Each path is a new rotation, seen through one point. The rows after it are directions, each followed by how far the rotation turns it, in degrees each step (0 if it stays put).
Each turn is a multiple of 5 degrees from 10 to 175, or 0.
Each row of a path follows its step; steps can be skipped.
path 1
step 0: [ 20 -14  49  17 -21  25   7   8  -6   0   1   7  13  28  11 -10  31  22
   5   0 -19  23  27  -7  20 -12   9   2  19  -1 -18  -3  11   2 -21 -11
   4   9  33  15 -12   9 -20   6  -1  12 -29  46  -1  29 -16   0  19 -10
 -13  -4  23  18  12  15   7   3  -1]
step 1: [ 25 -47  13 -12  -4  -3  10  -5 -19 -13  10 -17   8   6  18  -7  -8 -10
 -11  33  -6  -1   3   4 -23   4  -8 -15  21   0  11 -20 -39 -14  -9 -27
   3  14  27  18 -30 -11   4 -11  15 -24  23  19   7   1  13  -1 -24   8
 -11 -19  18 -35 -16  10  -3  31  -2]
step 2: [ 17  28 -15 -31  -9 -22   4   6  -8   8 -17 -12   3  19  -5  -6  -1  22
 -13  27  19  28 -26   5  40  -2   2   8  14  -2  22  20  -7 -20  -5  14
 -21  16   5  10 -13 -28   8   6 -19  16  25   0  29  -2  18  30   0 -30
  18   9   5 -38  -9  -6 -15  16  -1]
step 3: [ 11  27   6  20  -2  -6  -1 -16   8 -26 -15  18   0  36 -30  13   1 -10
  15  13  11   4   3  19   9 -16  14   9  27  -8 -40  12  11  -6 -11  30
 -16  21  16  -7 -16   4  18  -3 -10  20 -25  20 -22  20 -17   4  32  -2
   1 -23  10  -7  19   6   9  43  -5]
step 4: [ 20  -8  -4 -14 -19 -34 -23 -10 -21  28  11  -6 -10 -16  -3   2 -10   3
   7  24 -11   2  -1  18 -18 -17   3   6  -5   6 -17  -9  -4  -7   7  -3
  12 -14  49 -18 -14  22  -2 -18  28  -6   9  -9 -32   4 -10  -9 -35  -3
 -17 -27  27   0   8 -16  15  43 -18]
step 5: [ 10  28  -6   3   2 -10  -1  25 -17   5  32 -24  12 -19  -3 -25  -7  27
 -14  -2  21  11   9 -18  38 -14  -3  10  -7 -21  -6  -9  10 -29 -18  20
 -12 -11  16  -8 -22  -1 -18 -21  28  14   7   3  28 -19   4  27 -32  -9
  28  12  23   9  -7  -1   1   6  23]
step 6: [  6  17  14  13   1  -5  20  15  19 -26  -9  -2  -5  -1   3 -20 -21 -32
   7 -20 -23  12  -3   7  21  -5   0  11  25 -45   5  -6  13  21   6  36
  -1  18  11  11 -34  -4  -6   5   9 -12 -18  57 -13  -8  17  21   5  17
  16 -10  -7  14   1  11  17  19  -9]
step 7: [ 29  10  -6 -32 -25 -21   7 -13   1  33 -39   2  -6 -19  28 -25 -16  -2
  14  14  18   8  -6   3 -21  -1   3   4   5  23 -16 -10  -8  40 -12  -8
  20   5  29  32  -7 -13 -22  11  17  -9  -9  37 -24  14   4 -14 -12 -15
  -3   3   7 -10  10  -2  20   5  10]
step 8: [ -2  33   7 -19   7  13   8  33  -2  -4 -19   7  -4  -9   6 -38  25  12
 -22  18  25  -8  34  -9 -11  -4  -8  14 -11 -13 -19  -9 -32 -23 -31  -3
 -10   8   6  19 -31 -17 -16 -21 -20 -15   4 -22   4  15 -13  25  -8 -10
  -5  -1  22 -13   2 -15 -12  10  29]
step 9: [-10  37  -2  19  -5  -9   3  23 -33 -23 -30   8  11  10  33 -10 -36 -26
 -11   9 -37  12 -14  15   6   2  -9  -4  16 -22   3   9 -23 -18   8 -11
  -5   7   0  -6 -19  -1   5 -11 -21   4 -10   5   8   1 -10  17   7  17
  28 -17  -8   0  20 -26 -14  26 -31]
step 11: [-23   4  -5 -20  -6 -32  27   6   9  15   9  13   9 -20   0 -11  51   1
 -20  26   6  -7  45   1  20   3   1  12   0   1 -21 -12  -4  -7   7  29
  -5 -12  -3  -7 -19  45   6 -15   7  -5 -18  -2  -1  23  14  27 -10  25
 -10  -7   1  -1 -10 -12   4  22  28]
Speeds:
[ 7 -1 -2  1 -1  1 -5  6  5  0 -1 -5  2  5  2 -3  1 -2 -1  1  4 -7 -7  5
  1  0  6 -4 -1  1  2  3  4  4 13  0  3 -3 -8  6  4  4 -3 -5 -7  4  1  5
 -4  1 -4 11 -4 -2  9 -5  0  0  4 10 -3  2  1] | 100
[-2 -1  2 -8  1  2 -8  2 -8 -7  2 -1 -2  1  6  3  8 -6  4  5  0 -6  6 -5
  1 -7 -4 -5 -1  5 -2 -6  6  5  6 -3  3 -1  6  4 -2  3 -4 -1 -3  1  5 -5
  2 -1  5 -1  2 -2 -7  2  5  5  8 -2  2  7 10] | 100
[  4   5  -1  12   6  -3   0  -4   6  -1   2   6   3   4  -1  -7   2   4
  -1   5  -5   0  -2  -6   3  -4   6  -5  -2  -1   1   3   4   5   1  -5
  -4   7  -3   0  -3   0  -3  -1   2  -4   8  -1   1   3  -1   2  -2  -3
  -3   7 -12   7  -3  -9  -6   7   2] | 115
[ 1 -3 -5  0  4 -7 -9  4  4 -3  0  2  0  2 -1 -6 -7 -4  3 -1 -4  2  6  8
  7 -3 -5  1 14  4  0  7  5  0  1 -4  6  2 -4  0  0 -9  4  5 -2 -2 -4 -4
  7 -5  1  3 -3  1  1  2  2 -1 -7 -2  7 -4  4] | 95
[ 2 -7  1 -3 -4 -5  7  0  4 -2 -2 -6 -5 -1  6  4  3 -2  0 -2 11  1  1  0
 -2  7  2 -2  9  3  4  6 -1  5 -2  5 -9 -5 -1  6 -5 -7  7  7  6 -3  1  2
 -2  0  5  4  1  2 -3  4 -6  5  0  2 -8  4  9] | 70
